rotation steps, each row followed by its count of steps
The counts run from 0 to 348.
[115 136 119 150 119 149 105 181  80 135  79 178 147 113  95 130 178 133
 134 156 127 119 165 154 130 179 138 107  93 138  90 117 151 151 118 152
 113 141 132 151 140 139 155 103 112 150 104 122 186 164 159  84 106 128
 122 114 135 132  87 143 113 144 147 125 148 143 155 141 136  96  85 170
 117 118 122  86 155  98  89 139 112  83  90] | 297
[109 154 105 142 124  99  80 204 121 109 118 133 110 134  97 186 101 143
 176 148 170 130 141 143 100 134 139 165 100 121 139 131 160 114 125 135
  74 132 147 184 123 156 113  73  98 119  68 135 155 155 142  88 146 101
  92 162 122  97 133 148 122 139 118 119 126 133 131 117 140  91  88 144
 108  86 148 123 137 125 148 150  91 105 128] | 238
[120 142  92 131 127 119  87 154 112 108  87 177 127 128 154 172 131 127
 116 125 166 159 149 145 114 134 135 144 106 121 132 124 120 125  83 137
  77 169 174 155 155  98 135  90 106 140  96 148 134 160 162 114  85 100
 169 137 111 146 127  91 138 144 102 126 137 148 133 114 125 131 106 152
  91 136 123  75 119 111 110 193  88  62 128] | 282
[148 168  65 121  91 155 110 171 117 107 132 160 134 139 128 175 124 127
 151 124 128 120 122 141 125 102 147 102  98  85 141 107 156 126 129 126
  68 183 161 167 154 145 130  70 105 114 111 117 177 157 154 120 118  83
 115 146 128 106 127 104 138 150 142 139 122 161 146 100 103  93  87 137
 120 116 118  97 129 106 115 152  93  62 115] | 312
[116 135 128 134 124 151  98 148 112 121  84 136 112 128 113 172 129 140
 165 169 138  86 160 160 127 146 119 144  81 147 141 108 121 136  97 105
  76 167 164 188 108 121 113  96 121 119  88 122 188 114 120  96 118 105
 115 157 164 117 124 157 115 152 145 147 117 125 148 102 141  76 129 137
  96 108 129  54 117 100 137 123  93  63 110] | 233
[115 152 124 134 106 119  89 151  91 123 111 147 154 106 148 177  94 128
 157 136 163 115 110 132 101 147 128 110 118 100 155 111 119 134 114 109
  64 188 165 147 155  97 144  78 109  93  85 146 162 115 137  90  84  87
 106 146 163 118 131 135 144 160 108 137 120 170  80  79  93  99 108 130
 105 139 124  72 131 131 121 160 107  96 144] | 337
[ 78 121 120 147 151 130  88 158 106 150  70 169 132  68 153 158 147 117
 142 172 140 117 131 120 103 177 132 118 117 121 104 100 117 160 125 144
  80 143 153 150 144  90 151  82 124 118  86 160 152 124 145 102  65  95
 125 107 138 126 114 170 136 154  78 126 121 174 145 116 125 114 101 152
 123 139 125  72 160 126 117 131 128 115 143] | 96
[ 76 166  80 112 125  85  59 203  98 117 102 177  85 134 134 142 125 144
 147 142 131 130 138 144 115 127 147 156 105 131 123 127 148 151 102 143
  65 147 136 156 127 107 138  95 100 150  89 124 172 149 156 115 111 116
 101 136 104 101 117 120  92 126 111 116 123 162 157 109 148  87  89 145
  96 125 146  82 121 140 104 132  82  97 111] | 61
[ 94 152  87 127 108 123  58 168 137 123 107 160  99 105 162 134 125 158
 143 168  99 113 133 153 149 148 137 133  81 103 146  93 140 122 116 145
  68 134 154 184 124 104 179  77 114 117  82 127 188 127 125 107 110  92
 126 125 126  96 139 118 100 132 123 137 119 155 155 120 134 103  92 153
 120 132 129  69 117 126 118 133 103  89 121] | 317
[114 134 131 157 155 143 107 175  99 125 122 127 152 136 115 174 121  98
 178 161 161  93 135 132 108 136 117 150 123 106 117 107 116 140 109 137
  96 124 168 174 130 118 120 103 120 110  74 149 163 117 118  98  95  81
 117 181 159 125 115 175 141 180 139 116 117 126 163 111 124  94  85 115
  93  84 159  93 142 107 124  96 120  65 120] | 1
[130 172  64 128  93 116  94 190  98  96 131 160 118 134 143 147 118 144
 143 123 127 137 136 143 125  96 148 125  94 106 130 101 157 104 138 133
  72 161 147 152 137 155 140  84  94 121  92 127 160 157 167 102 124  70
 116 140 114  89 126 102 121 122 141 137 138 171 138 100 105 104  90 149
 108 125 136  98 127 119  96 155  92  89 105] | 311
[130 116 108 174 118 155  99 164  95 101 103 149 167 127 136 146 163 105
 160 151 134 125 155 146 126 149 126 139 112 134 105  89  91 115 111 127
  99 155 156 157 165 118 132 100 134 136  75 146 160 123 145  77  75  84
 161 166 148 126 112 101 134 166 157 149 143 127 148 141 127 122 101 127
  95 127 138  63 126  72 111 117 112  60 113] | 196
[132 145 108 147 127 118 102 175 132 133 124 159 159  95 136 175 125  99
 150 144 159 135 146 127  77 121 148 124 119  83  94  95 143 122 109 156
 103 170 156 168 175  95 132  73 138 100  83 158 141 124 180  99  96  96
 137 145 132 126 133 126 163 171 111 115 119 165 132 107 116 124  85 158
 116 107 132 107 134 121 144 155 101  96 117] | 99
[ 95 107 115 150 131 181  95 169 100 124 125 137 153 125 106 162 156  83
 162 163 174  92 101 120  79 166 142 122 122 125 110 150 104 134 132 114
  78 126 187 138 161 146 119  87  97 120  80 151 183 153 115 114 117 113
 139 149 136 131 113 160 151 158 120 148 117 148 161 133 123  87  97  99
 135 125 123 105 156 122 110 125 124  88 143] | 175
[ 92 119  61 104 133 140 101 169  89 108 102 172 143  98 116 145 151 141
 115 134 153 136 165 126 103 132 139 110 120 142 109  98 162 121 147 137
  46 170 117 122 160 153 136  82 108 138  97 136 161 126 157  88  91  96
  92 115 112 124 103 119 135 153  97 154 163 188 143 146  76  96 110 144
 100 118 119 103 147 125 109 159  93 127 119] | 126
[131 139  83 128 142 148  88 166 147 130 144 166 139  98 155 166 135 140
 169 156 135  79 130 140 152 132 126 127  90 112 131  90 133 128 111 133
  97 140 158 180 119 114 134  95 104 114  94 124 182 128 121  98  99  99
  92 149 158 100  99 141 128 150 148 128  97 159 145 108 117  67  83 119
 114  93 112  66 151 117 129  97  98  74 113] | 324
[ 87 142  76 130 114 124  76 171  67 116 122 145 133 124 130 142 140 121
 104 127 138 134 130 131 128 135 108 129 125 101 116  80 149 114 110 147
  40 143 152 129 178 139 176  91 102 138  85 168 160 139 169  72  92 108
 154 148 142 148 132 106 119 147 121 131 163 149 127 111 109 104 125 155
  93 119 125  59 147 138 109 137 109  86 126] | 116
[ 99 142 139 146 116 108  86 198  90 144  75 152 106 105 123 144 140 113
 131 148 150 161 136 115  64 168 122 156 104 127 110 128 139 132 129 144
  87 136 151 135 183 137 119  96 112 139  78 166 156 171 172 111  81 123
 147 134 127 105 133 160 170 158  91 114 123 171 142 131 141 129 110 168
 132 135 132 100 150 142 116 174 103 109 128] | 273
[101 140  72 123 114 127 103 190 108  94 100 133 117 150 110 156 143 129
 155 143 127 133 149 135  98 106 139 140 106 134 108 102 165 117 148 126
  52 165 128 157 149 171  95  94 106 145  83 136 163 122 141 122  96  70
 108 139 115  95 147 121 142 154 123 138 142 162 190 153  99 109 114 142
 106 102 148  84 126 120 121 127  97 105 119] | 219
[ 65 119  76 144 134 148 116 181 115 115  87 151 126 121  85 145 155 130
 143 156 141 123 136 144 105 152 140 142 107 129  96 118 173 123 143 134
  64 131 167 166 145 170 126  95  97 152  84 124 160 135 123 125 106  90
 128 145 113 118 109 155 121 154 119 149 143 126 203 154 150 105 110 140
 124  94 121  95 135 106 127 169 121 104 126] | 212
[ 91 133  81 138 122 121  81 185 136 101 158 147 149 139 137 155 123 127
 164 174 155 123 115 142  73 129 158 133 132 127 124 121 112 109 136 120
  69 123 173 185 145 105 121  74 124 111  60 134 170 128 128 113 128 100
 128 154 114  90 121 143 135 154 118 140  98 156 168 116 130  99  91 100
 126 132 133 117 119 128 151 115  83  82 146] | 165
[ 96 133 102 148 119 123  52 166 110 117 122 136 117  94 146 140 124 129
 137 161 145 126 115 117 103 158 111 126 117 117 143  94 116 116 149 141
  55 127 138 130 156 117 146  73 117 119  60 181 168 150 148  94  81  81
 132 123 153 109 130 139 155 150 102 125 151 190 122 139  79 115 110 129
 114 144 123  78 167 159 109 126 128 111 137] | 346
[119 119 118 137 145 139 129 164 135 127  67 186 139 106 124 163 152 164
 118 158 157 131 178 163 124 165 117 140  96 154 131 116 135 131 118 110
  86 148 160 178 135 104 117 123  95 150  94 114 147 144 150 101  95 119
 134 144 142 118  99 141 108 156 128 162 129 130 146 112 157 138 124 155
  99 106 107  57 120  80 148 181  90  70 128] | 39
[121 110 100 128 130 124  64 160 119  90 150 147 147 121 123 178 133 100
 164 128 194 122 126 130  76 148 142 152 121 129 140 142  96 112 120  99
  76 146 171 156 163 135 109  77 116 114  76 149 143 158 145  87 114  99
 122 160 139 124 103 117 167 157 116 152 122 157 109 122 101  79  93  89
 124 135 117 114 143 127 129 148  89  98 161] | 173
[ 97 139  71 131 150 125  86 177 101 103 110 143 110 136 124 159 131 111
 133 131 159 144 156 139  99 127 122 166 138 115 119 105 132 123 117 152
  51 109 149 154 168 118 122 108 120 156  65 177 148 154 150 110 108 110
 140 170 106 135 128 130 126 136 125 104 151 142 147 117 125 119 105 138
  66 121 149  79 124 123 122 154  94  75 142] | 25
[116 149  77 123 116 146  95 209 107 102 114 159  99 141 102 138 151 136
 151 145 146 134 143 129 106 141 150 134 107 131 123 138 170 131 120 153
  69 131 144 148 134 155 130  89  92 136  87 138 178 211 150 105 136 119
 104 127  97 106 110 125 127 120 123 106 150 166 156 159 115 106  71 152
 105 108 141 121 136 113  85 149  92  91 115] | 54
[ 69 135  51 135 135 110  85 178  99 109  94 171 121 133 132 140 154 118
 110 144 136 130 164 146  99 142 156 152 121 116  90 105 144 138 128 147
  74 135 152 139 165 110 131 105 122 162  78 147 153 149 185 104 104 108
 133 143  86 110 119 115 135 129 113 117 143 167 152 115 159  93 100 143
  93 123 139  76 124 130 105 156  90  73 129] | 292
[104 135 120 145 130 116  80 158 114 116  93 143 124 117 144 183 104 131
 132 129 168 156 145 141  99 153 112 161 114 119 153  99 102 116 123 123
  54 149 176 166 136 103 125  93 109 135  71 166 130 129 142 108  82  79
 154 167 143 130 130 118 145 163 111 141 135 136 119 105 118 139 123 138
  95 124 128  68 134 114 133 174 117  78 143] | 14
[119 148  92 120 103 111  73 163 145  79  95 151 101 130 122 177 128 151
 163 146 150 139 186 152 122 141 156 159  85 147 138  99 139 115  98 135
  71 179 138 186 129 135 125  74 147 131  76 135 147 139 144  88 121  93
 109 156 113 108 140  96 130 132 123 142 138 149 135 145 120  94 106 147
  74 117 143  97 105 113 139 150  85 111 101] | 227
[126 111  97 155 123 162 122 167 126  96 123 142 171 131  86 166 163 106
 157 141 169 123 168 146 113 159 142 131 116 125 101 122 138 118  92 131
 117 158 176 170 161 160 128  78 125 131  85 121 151 128 144  86 120 111
 157 166 136 153 105 127 133 166 138 153 156 100 141 139 148 101  88 145
 104  99 125 110 135  69 142 169  98  58 123] | 203
[ 81 134 132 147 138  84  74 202 110 126  91 127 113 100 112 163 125 125
 158 152 163 134 135 127  64 147 131 160 114 115 113 123 138 116 142 143
  76 130 146 166 154 126 118  79 127 113  56 170 140 123 157  96  89  90
 124 156 134 108 132 170 157 162  95 122 131 158 136 130 139 118 100 154
 111 104 163 121 149 132 150 167 113 123 150] | 6
[133 143 161 148 101 141  91 163 110 136  76 164 112  88 153 150 134 127
 162 166 137 117 127 133 111 170 134 108  59 126 152 129 113 139 125 120
  93 177 157 160 126 119 156  69 108 114  92 138 179 173 125 114 100 110
 128 107 151 109 120 152 156 148 111 126 113 173 115 134 108 106  84 158
 135 151 139  94 159 114  91 159 129  88 117] | 77
[140 135 122 133 137 134 104 162  99 122  95 149 121 118 115 200 149  78
 149 139 177 121 160 129  66 136 140 141 113 134 129 129 115 142 111 120
  88 165 150 123 173 130  95  97 132 114 101 163 152 181 158 107 111 129
 111 145 131 146 111 159 181 154 109 112 134 163 103 124 110  90 106 136
 105 121 126 111 152 117 115 151  93  79 135] | 265
[ 94 149  62 127 116 144  87 159  82 131 133 145 148 107 124 178 130 113
 109 127 139 128 135 135 115 122 135 130 113  81 126  70 160 116 114 151
  64 162 161 140 186 133 148  79 107 129  95 158 170 121 169  96  96 111
 143 168 122 147 140 103 138 154 117 139 143 148 136 111 117 101 124 145
 102  97 106  53 126 137 138 145  79  86 122] | 117
[103 138 102 148 117 126  73 177  94 113  89 136 121 127 110 159 130 111
 142 120 134 131 141 145 119 141 115 174 100 127 113  91 135 111 118 117
  65 151 147 151 175 174 111  96 106 141  93 157 159 114 172  84  93 103
 158 173 155 120 136 101 133 151 126 163 142 137 141 131 136  86 134 132
 102  98 131  51 132 128 129 142  97  95 122] | 208
[123 122  95 121 161 162 121 142 137 121  98 145 133 114 109 193 149  99
 130 147 173 117 171 140  95 136 126 133 116 114 122 100 135 144 105 145
  83 146 178 175 181 117 112  91 119 137  86 156 146 157 135 130  99 123
 137 143  96 161 110 161 167 157 114 129 138 126 174 126 134 119 100 148
  96  84 120  94 119 106 146 170  91  60 138] | 27
[ 88 127 103 119 133 143  78 176  93 127 105 143 103 101 127 132 124 160
 165 164 146 101 115 112 127 173 125 123 102 158 142 128 141 120 126 120
  43 141 135 147 115 125 139  83  83 138  87 129 191 143  99  95  92 106
 111 132 143 114 115 135 102 146 104 157 124 179 153 152 101  92 116 115
 118 125 125  57 148 149 100 110 101 125 126] | 151
[121 113  89 134 137 121 103 159 136  96 117 141 151 116 139 175 142 110
 153 118 183 158 170 143  79 144 158 150 117 127 109 126 121 104  94 141
  81 151 159 175 168 120 130  71 130 136  74 152 126 124 155  98  79  93
 150 157 109 143 133 100 152 163  79 158 138 149 150 137 107 128  85 126
  87 135 135 110 115  91 142 173 104 111 138] | 191
